In the rows, 128 means zero.
T: rows in several groups, each row roughly a mix of its group's directions
T (94 x 10)
[[145  75 137 160 127 163 113 154 125 157]
 [134 107 143 146 158 138  65 117 131 161]
 [116 161  95 140 104  90  79 144 134 127]
 [182 126  96 147 142 131  88 135 157 137]
 [182 146 126 115 112 108 179 126 147 117]
 [117 176 128  89 135 140  90 123 113 165]
 [154 148 142  98 143  77  96 147 156 120]
 [132  90  91 141 156 138 128 142 175  99]
 [ 90 166 119 105 116 132 174 127 112  95]
 [ 99 116 159 152 137 142 147  88 117 176]
 [111 162  74 123 174 111 114 126 114 129]
 [139 143 160 152 100 173 162 127 146  98]
 [135 120 128  83 119 137  90 184 111 123]
 [ 89 122 156 176 148 161 124  97 117 129]
 [170 115 118  89 131 149 156 122 126 177]
 [ 89 134  78  95 156 130 127 134 138  96]
 [157 135 133 148 176  89 156 156 105 130]
 [114  97  80  98 107 119 139 154 123 166]
 [129  95 135 178 137 122 124 147  92 170]
 [172 130 172 101  88 126 117 110 149 141]
 [ 89 106  87 153 171 121 117 147 107 133]
 [143 110 176 106 174 120  89 129 140 128]
 [154 160 107 144 171 158 158 103 105 135]
 [117 160 174 123  96 102 144 108  90 141]
 [188  90 117 131 109 124 166 123 136 139]
 [ 96 153 121 123 135  81 137 121  77 147]
 [114 126 129 138 140  98  62 128 138 164]
 [162 105 147 137  87 141 175 148 118 151]
 [111 178 109  88 118 124 166 120 123 100]
 [136 144 134 130 132  82 113 120  83 177]
 [172 133 144 118 113 139 132  94 110 183]
 [143 148 128 132 114  99 193 128 154 104]
 [148 134  90  91 159 150  97 131 110  95]
 [158 106 169 167  98 117 155 133 115 154]
 [123  79  95 136 116 162 170 129 119 150]
 [117 165 103 109 162  87  92 106 119 134]
 [135  99  97 176 160 152 134 149 155 113]
 [ 95 104 109  74  95 120 100 116 136 122]
 [153 155 158 154 147 157 157 166 104 137]
 [119 130 125 122 150 137 143 105 128  52]
 [142 136 108 111 181 109 161 127  95  99]
 [148  81 100 125 132 139 123 162 110 173]
 [128 144 101 158 146 139 121  60 135 142]
 [167 176 102  97 129 108 144 111 155 119]
 [ 72 169 140 137 159 148 105 125 127 113]
 [161 139 145 159 107 131 181 124 157 104]
 [ 86 134 147 153 138  91 121 121  78 146]
 [130 108 149 167 100 112 161 121 178 115]
 [138 129 134 135 188 151 117 115 162 166]
 [133 132 102  71 157 124 137 147  85 125]
 [142  71 125 134 135 121  71 142 126 140]
 [159 133 128 160  69 124 136 106  98 114]
 [180 129  82 150 101 157 134 130 125 111]
 [132 134 179 186 128 116 147 151 136 120]
 [149 119 154 124 128 130 141 190 132  85]
 [137 148 142 149 165 115 188 132  99 135]
 [175 126 110 105 138 154 104 180 128 117]
 [160  96  97  93 114 161 142 156 151 134]
 [188 115 105 121 142 122 133 176 142 139]
 [143 133  92 102 153 157 121 166 144  86]
 [119 142 125  74 114 138  88 151  91 115]
 [139 115 148 121 145 103 132 176 123  72]
 [135  73 100 140  87 133 161 136 108 125]
 [124 122 104 143 142 132 125 154  74 178]
 [ 66 144 162 142 131 137 148 115 109 101]
 [164 141 104 131 142 181 164 114 141 106]
 [152 145 122 122 155 175 128 139 116  73]
 [157 100  90  98 146 100 127 139 147  88]
 [103 111 125  84 140 132  70 117 149 114]
 [129 106 101  91 113 127  67 135 144 111]
 [123 145 146 169 149 108 181 107 115 153]
 [118 122 146 129  86 152  69 148 145 142]
 [100 129 130 154 107 124 194 120 129 100]
 [136 110 160  94 147 106  69 144 123 124]
 [ 96 168 162 138 162 107 149 111 158 131]
 [ 86 151 105 159 109 153  90 119 100 137]
 [164 128  83 137 167 102  98 111 131 146]
 [111 124 108 114 114 116  69 108 126 173]
 [114  86 179  99 115 108 129 122  95 139]
 [127 128 100 166 152 187 127 127 136  99]
 [139 148  70 151 174 145 128 139 142 120]
 [107 127 169  90 180 126 146 136 147 115]
 [152 145 109 146 164 155 164  96 130  92]
 [167 163 132 155 149 130 122 126 161  82]
 [114 102  67 111 150 109 149 155 114 137]
 [133 136  98 134 157 140 160  75 132  92]
 [107 138 159 153 156 102 166 116 110  88]
 [103 133  95 116 152 127 176 156 164 110]
 [154 112 115  78 127 130 141 185 124 117]
 [ 96 150 150 153 153  97 139 103  88 154]
 [100  71 124 167 150 122 113 149 112 141]
 [123 143 104 137 151  98 118 135  77 174]
 [103  96 152 107 102  77 154 118 135 108]
 [137  92 160 115  79 151 165 141 139 120]]

one row of each group, then the others: which group is each in?
[111 151 110 132 128 114 154 155 149  65]
F
[157 139 145 183 122 113 158 132 101 159]
G
[ 92 129 112 124 145  84 111  78 110 144]
Q

[103  95 146 180 109 148 132  99 100 130]
F
[170 156 119  70 139 114 138 148 148 129]
F
[144 173 158 113 121 155  93  98 151 112]
G
[125 102 110 145 178 175 143 127 154 144]
F
[130 130 169 155  88  83 129 106 111 111]
F
[157 123 165 151 109 175 106 135 114 162]
G
[ 95  91 113 108 148 140  75 141 112 145]
G
[114  93 148 197 140 118 133 137 115 135]
G
[121 106 141 143 130 152 129 122 182  75]
G
